In the rows, 128 means zero.
Where one turn sends some rows of the set: a few examples, then the rows asked
z_933: [122 106 127 165 134 174 118 114 115 124 155 144 137]
z_665: [158 138 124 105 140 138 117 154 150  97 145 141 170]
z_887: [125 114 117 169 128 149 119 112 133  93 136 156 150]
z_135: [115 128 121 168 131 141 119 102 142 100 115 150 149]
z_587: [165 124 121 128 147 161 125 111 130 155 158 138 118]
z_570: [160 136 136 116 155 135 117 145 139  89 110 136 155]
z_718: [137 135 128 119 155 128 128 103 144 165 123 129 126]
z_973: [136 155 155 119 102 151 120 140 127 120 167 149 170]
z_472: [161 142 106 134 142 124 125 106 159 110 139 161 144]
z_566: [ 97 128 131 162 134 141 124 100 132 135 114 128 136]
z_726: [108 108 133 160 137 165 122 111 112 141 146 132 131]
z_291: [161 131 136 113 161 154 116 143 141  93 137 146 169]
z_156: [137 147 162 113 111 143 108 139 137 117 125 153 178]
z_371: [125 120 118 172 130 155 116 104 139  97 132 156 151]
z_330: [152 143 130 102 140 124 118 152 152 101 122 135 163]
z_428: [113 120 119 168 130 133 121 109 137  97 119 153 151]
z_526: [134 150 156 115 109 146 116 140 136 116 150 155 180]
z_176: [129 159 134 117 144 131 146 139 119 132 146  99 123]
z_616: [138 141 133 111 159 163 135 142 126 126 180 126 156]
z_295: [145 142 133 103 135 152 132 155 122 139 164 110 134]
z_257: [137 141 122 121 152 113 130 102 155 147 116 139 138]
z_624: [173 132 107 137 139 144 125 111 148 112 157 161 137]
z_982: [112 116 130 164 137 175 122 104 120 139 146 132 133]
z_758: [127 107 121 169 130 166 118 114 125 104 150 153 145]
z_891: [146 146 113 127 147 112 130 101 163 123 123 153 146]
z_815: [100 122 133 160 137 160 126 101 122 144 129 127 131]
z_977: [101 123 126 162 134 125 124 107 136 113 111 141 146]
z_882: [ 94 121 132 159 136 133 126 107 127 134 115 130 136]
z_819: [139 146 164 113 110 135 107 141 132 124 113 143 165]
z_251: [149 127 128 122 152 149 127 106 133 169 141 130 118]
z_537: [101 130 125 163 133 133 122 101 138 117 107 137 145]
z_931: [127 113 120 169 131 171 116 106 132 105 146 153 147]
z_842: [137 157 156 122  94 148 125 143 113 135 150 127 140]
z_725: [153 138 127 106 135 159 127 155 129 124 178 124 148]
z_969: [139 154 162 119  97 143 119 144 115 135 129 124 135]
z_554: [153 149 136 119 146 121 127 143 131 100  99 120 137]
z_776: [129 154 132 113 151 149 144 140 119 135 172 110 135]
z_930: [139 158 133 119 141 120 138 141 125 119 116 105 122]
z_529: [ 98 115 135 157 139 150 126 107 118 145 130 127 130]
z_60: [159 137 125 108 137 154 121 156 139 107 169 139 161]
z_742: [145 145 134 102 138 116 124 152 144 117 110 120 148]
z_280: [140 149 165 116 104 137 112 143 123 131 113 132 148]
z_389: [136 156 154 122  97 153 124 142 120 130 168 138 151]
z_348: [151 132 135 111 162 166 122 144 135 108 167 140 169]
z_201: [123 111 126 166 133 180 118 106 123 123 152 143 139]
z_353: [138 147 136 100 135 122 129 152 134 133 119 105 133]
z_31: [175 126 111 135 141 159 123 114 136 131 165 151 126]
z_928: [138 145 137 101 135 135 131 152 125 143 141 101 127]

z_330 -> z_665
z_526 -> z_973
Where do these go?
z_933 -> z_726
z_982 -> z_815
z_570 -> z_291
z_718 -> z_257

Where one turn sends some rows of the set: a few examples, then the rows asked
z_680: [172 176 130 115 149 152  94 120 103 137  78  87 119 126 103]
z_269: [149 145 131  91 107 148  75  90 122  99 116 154 101 129 121]
z_971: [166 145 151 115 113 114  69 108  89 112 124 145  88 132 110]
z_475: [176 140 156 142 121 107  78 137 131 109 121 103 108 132 116]
z_299: [160 143 160 141 123 132  47 112 125 132  88 119 122 138  99]
z_73: [152 138 133 126 133 151  71  98 136 112  73 144 147 140 110]
z_803: [164 136 136 136 142 131  79 109 115 116  71 148 147 148 104]
z_793: [169 139 135 112 121 113  87 106  85 102 113 164 103 139 110]
z_238: [159 143 146 125 110 133  74 121 161 104 122 101 114 123 125]
z_355: [170 173 132 120 141  97 104  92 106  82  87 125  89 115 154]
z_193: [157 139 122  97 118 135  91  92 103  93 110 169 110 136 120]
z_153: [161 184 131 148 127 121  99  88  89 121 111  94 109 158 146]
z_273: [159 138 123 116 120 144  97 113 164  91 108 124 133 129 129]
z_408: [148 186 120 134 121 144  98  75 111 113 110  95 114 153 155]
z_406: [183 132 136 142 136  99 103 140 116  99 110 125 128 141 117]
z_978: [154 148 147 102 103 134  60  99 111 110 125 139  86 124 114]
z_191: [172 171 126 113 152 151  99 120  97 133  76  95 125 127 103]
z_220: [162 181 121 144 132 125 111  84  88 113 104 107 119 162 149]
z_772: [162 174 129 114 136 110 103  85 116  75  85 127  93 114 157]
z_385: [171 138 155 148 136 118  66 118 107 126  80 135 132 146  98]
z_748: [174 133 118 125 135 123 113 124 136  85 101 140 142 139 126]
z_706: [155 187 132 142 119 133  92  81 103 120 114  88 106 153 150]
z_344: [160 176 135 111 130 112  93  83 125  81  91 119  86 110 158]
z_613: [167 175 130 111 146 159  91 116 109 135  80  87 121 122 105]
z_968: [166 176 124 107 147 161  96 114 110 132  75  92 125 124 106]
z_132: [169 173 123 110 152 157 102 116 104 130  74  97 130 127 106]
z_293: [154 182 113 137 129 138 110  75 103 107 104 109 123 158 153]
z_853: [149 143 149 128 121 150  52 100 143 125  83 125 131 134 107]
z_169: [162 177 143 120 127 104  87  90 118  85  95 110  78 109 154]
z_527: [170 175 143 124 137  94  96  95 108  85  92 116  80 114 152]

z_772 -> z_527
z_706 -> z_293
z_73 -> z_385
Where do these go?
z_793 -> z_978
z_273 -> z_406
z_680 -> z_968

Where one turn sends some rows of the set: a few examples, then the rows asked
z_582: [141 113 103 150 132 128 152 121 149 122 150 120 134 128 127 173]
z_279: [124 146 155 119 128 146 127 103 132 134 112 119 148 154 140 108]
z_562: [127 103 117 126 132 123 166 124 120 114 151 107 140 131 138 167]
z_41: [170 135 159 122 127 134 138 109 143 141 140 129 106  91 141 120]
z_536: [123 152 163 124 139 113 138 154 150 111 145 123 107 139 147 164]
z_942: [163 110 152 121 133 143 125 106 157 144 134 138 106  92 145 122]
z_917: [125 141 152 134 144 120 123 150 172 117 141 134 105 138 146 168]
z_123: [141 138 112 111 127  89 121 108 141 125 146 110 106 119 122 100]
z_56: [127 104 108 100 135  96 111 106 145 125 139 115 109 121 132 100]
z_427: [157 121 168 104 128 133 144 111 125 135 139 122 110  94 150 116]
z_872: [117 111 147  97 141 123 148 142 127 148 101 114 117 164 123 158]
z_795: [139 121 103 115 132  96 109 105 157 129 142 118 105 119 123 102]
z_916: [125 132  97  99 141 131 131 132  97 127 125 150 100 106 125 133]
z_83: [132 143  96 107 139 129 131 133 102 130 127 151  99 105 119 134]
z_864: [127 139 146 128 131 152 116 100 150 139 108 128 145 153 137 111]
z_437: [109 126 165 110 145 117 134 153 144 108 141 123 112 140 158 162]
z_459: [130 121 116  97 130  90 123 109 129 121 144 106 110 121 130  96]
z_304: [151  97 160 103 135 141 131 108 137 138 133 130 111  94 155 118]
z_768: [111 116 153 121 150 125 121 150 165 114 137 135 109 139 156 166]
z_695: [132 144 148 111 133 117 154 144 129 150 106 112 113 161 110 158]
z_981: [127  89 106 134 137 131 152 120 141 119 147 119 138 130 138 170]
z_39: [120 132 151 119 132 151 120 102 139 136 108 124 148 155 142 110]
z_875: [126 125  93 102 144 134 124 130 107 130 123 156 100 106 124 135]
z_178: [139 137 135 126 136 124 139 140 155 157 103 125 109 160 106 164]
z_402: [123 105 133 111 144 131 134 138 153 155  97 128 113 162 118 163]
z_600: [131 153 150 130 127 147 123 103 144 138 112 124 146 152 134 111]
z_272: [132 136  91 110 141 133 125 130 112 131 125 157  98 105 119 136]
z_669: [140 127 115 142 127 120 167 125 129 117 155 109 135 128 128 169]

z_942 -> z_304
z_981 -> z_562
Where do these go?
z_272 -> z_875
z_123 -> z_795
z_39 -> z_279
z_178 -> z_402
z_437 -> z_536

Where one turn sends some rows of the set: a few examples, then the rows asked
z_392: [118  87 126 115 121 137 124  99 127 113 163 118 154 161 144 101 136 123
 127 123 170 142 117 117 145 104 121 144 121 127  82 139 151 166 118 119
  77  93 141 128 112 165 134  94 104 140 137 153  93 107]
z_449: [109 101 131 135 148 101 121  84 133 141 124 104 147 175 155 101 138 112
 119 170 129 144 122 142 120 148 142 124 114 122 117 110 150 168 132 135
 111 134 131 113  79 169  95  84  89 123 147 163 118  82]
z_229: [109  91 148 140 102 153 160 135 137 131 167 115 147 116 137 113 139  99
 160 152 125 103  98 135 132 107 122  99 140 131 129 121 154 157 124 123
 151 132 112 127 126 164 117  67 112  98 114 152 132 118]
z_715: [ 89  94 118 105 110 114 108 133 118 155 133 100 130 104 154 122 130  81
 148 149 163 146 111 156 109 163 114 173 136 112 119 107 146 143 127 112
 134 115 130 135 146 163  88  75 106 132  87 160 138  90]
z_115: [101 101 109 129 123 131 113 120 165 129 127 108 158 119 138 100 150  88
 118 101 195 127 109 123 141 124 139 128 139 101 121 152 146 174 100 129
  98 119 102 169 121 178 123 118 148 118 149 160  99 108]
z_808: [103 110 119 108 109 107 121  81 128 121 149 124 119 110 127 116 127  81
  82 121 187 137 108  95 114 127 123 106 141 136 102 111 173 168 121 106
 123 107 121 178 112 173 126 115 118 120 104 141 112 114]
z_800: [113 102 117 119 121 120 120 114 101 123 132 111 148 127 129 114 104  93
 127 198 102 133 123 159 146 122 135 131 143 113 120 130 149 158 138 133
 107 131 118 156 114 129 115 137 151 128 115 157 150 112]
z_972: [136 129 131 117 145 129 134 123 134  94 111  97 137  98 133  88 119  88
  98 128 161 126 144 120 152 115 157 131 116 134  73 117 164 184 135 105
 113 106 107 125 102 159 134  88 107 128 113 167 132 109]
z_228: [104 122 141 117 100 125 147 111 138 121 119  77 116 117 136 132 123  99
 118 173 133 132 119 148 119 112 159 126 144 130 102  78 160 184  96  98
  99 118 109 165 143 171  97  82 103 104 114 146 113  77]
z_139: [ 96 104 106 139 118  97  96  88 136 142 104 114 139 148 138 130 100  79
 135 184 141 142 114 130 134 155 129 104 115 115 129 111 129 183 139 117
 115 145 103 144 124 171 155  81  98 128 134 146 150 103]
z_652: [132 109 149 106  84 139 110  93 131 128 131 123 144 122 143 114 125  73
 163 121 165 118 116 122 123 136 105 150 142 125 106 117 141 201 140 119
 116 111 111 155 108 166 133  92 139 114  81 169 107  99]
z_375: [ 86 113  96 119  80 134 129 141 177 151 170  91 148 120 150 121 126 110
 120 126 145 137 141 147 118 135 146 145 140  85 130 100 162 135  96 119
 114 117 134 133 116 156  98  83  86 133 112 149 126  79]
z_812: [ 65 119 121 127 117 113 132  91 131 154 146 135 152 132 115  96 131  79
 118 138 154 146  99 158 123 108 144 119 134 115 119  93 166 107 126 113
 112 158 142 176 119 166 121 108 104  87 102 163 134 113]
z_286: [118 109 106 123 129 115 129 170 158 128 127 109 144 121 125 115 110  86
 122 185 165 120 125 169 142 117 146 132 121 119 122 123 156 147 133 121
 104 126 144 133 110 179 121 117 152  99 156 160 128 106]
z_744: [ 94 116  77 120 102 127  97 123 115 133 156 113 126 126 131 113 134 107
 124 186 174 138 112 150 151 141 152 128 123 108 121 169 143 162 138 143
 101 136 135 133 115 159 120 124  87 137  92 155  84 107]
z_146: [127 119 127 129  99 123  97 143 140 112 103 151 127 120 102 138 122  68
 112 145 127 135  98 147 116 115 157 132 147 114 137  99 183 125 111 132
 108 146 132 167 127 156 122 116  85 136 118 141 135 101]
z_645: [100 124 141 137  98 133 108 123 125 130 103 113 142 126 155 110 125  76
 111 141 110 119 134 151 116 141 156 152 156 132 119  93 163 162 118 128
 114 159 110 161 134 168 108  47  86 116  87 139 153 114]
z_332: [117 120 119 132 107 159 135 125 128 109 151 137 146 126 122  78 134  74
 148 101 163 129 132 120 111  95 155 136 115 116 120 155 160 171 134 112
 100 122 134 146  88 140 121 110  98  90 116 159 125 122]
z_705: [110  95  77 148 138 108 104 148 137 135 121 127 153 111 116 129 120  80
 112 158 139 156 148 141 134 141 181 148 120 128 135 137 145 158  98 153
  95 140 131 142 110 164 106 111  76 125 119 152 123 112]
z_608: [113  90 140 147 127 123 154 104 149 149 141 110 157 108 160 127 122 108
 127 138 123 127 121 162 143 116 151 150 130 109 102 129 186 109 137 120
  82 152 141 166 117 151 120 105 107 127  92 167 133  85]
z_957: [116 115 125 121 114 115 116  99 154 155 108 114 152 125 117 134 147  81
 130 156 154 111  76 141 149 147 146 140 136 132 130 114 179 149 132 128
  85 139 104 168 122 141 106 144  84 121 134 130  96  76]
z_756: [113 107 127 137 130 118 109 147 114 129 118 105 133 133 135 108 134 107
 124  76 212 141 121 130 117 131 132 142 139 115 118 116 153 154 146 139
 103 108 114 182 120 141 120  94  79 109 113 137 123 113]
z_907: [112 109 144 127 109 130 119 180 129 139 158 119 146 120 148 119 116  95
 116 162 116 126 118 114 109 127 138 126 145 122 124 132 154 166 139 134
 101 146 104 101 124 144 119  76  80 122 105 160 179 114]
z_28: [104 107 127 105  65 108 122 143 105 114 139 106 142 155 109 113 129  75
 111 115 183 150 108 105 137 141 166 137 124 145 114 135 152 184 124 134
  96 122 112 151 140 163 134  79 111 145  94 150 108 112]
z_213: [126 114 153 111 132 117 108 113 138 104 118 113 155 158 141 104 160  60
 133 109 137 136  98  95 137 131 149 116 135 133 103 124 161 177 138 153
 120 118  73 141 127 158 109 117 109 132 113 175 125 100]
z_111: [ 90 109 164  99  97 130 129 132 148 132 140 103 147 129 125 100 125  98
 105 165 145 115  77 107 140 147 152 118 124  99 151 118 125 153 153 131
 113 161 145 126 125 140 122  86 114 147 103 162 132  69]
z_85: [110 116 147 127 150 139 104 127 129 128 150 116 168 135 114 119 113 109
 112 137 131 145 147 153 137 139 152 125 133 100 126 127 143 145 146 161
  92 167 119 122 112 158 143  87  55 133 136 172 130 115]
z_126: [122 121 137 122 133 115 140 121 136 115 149 104 156 123 160  73 122 118
 113 124 161 123 103  94 150 119 105 114 120 119 123 116 131 183 136 134
  78 109 106 158 117 125 125  94 126 114  84 155 124  85]
z_630: [ 85  86 137 120 103 128 106 139 164 152 145 118 119 143 131 122 134 104
  94 141 130 130  92 121 136 151 131 132 130  91 168 108 145 171 139 127
 148 136 134 136 134 186 142 100  78 107 126 142 109 115]
z_388: [ 95 118 121 155 162 109 124 116 141 140 165 106 161 135 137 117 101 113
 124 143 181 126 115 148 130 118 119 121 138  77 104 125 130 160 151 119
 135 154 101 124 125 141 125  71  84 130 102 148 113 117]

z_388 -> z_957
z_972 -> z_756
z_449 -> z_812
Where do these go?
z_85 -> z_146
z_115 -> z_652
z_800 -> z_375

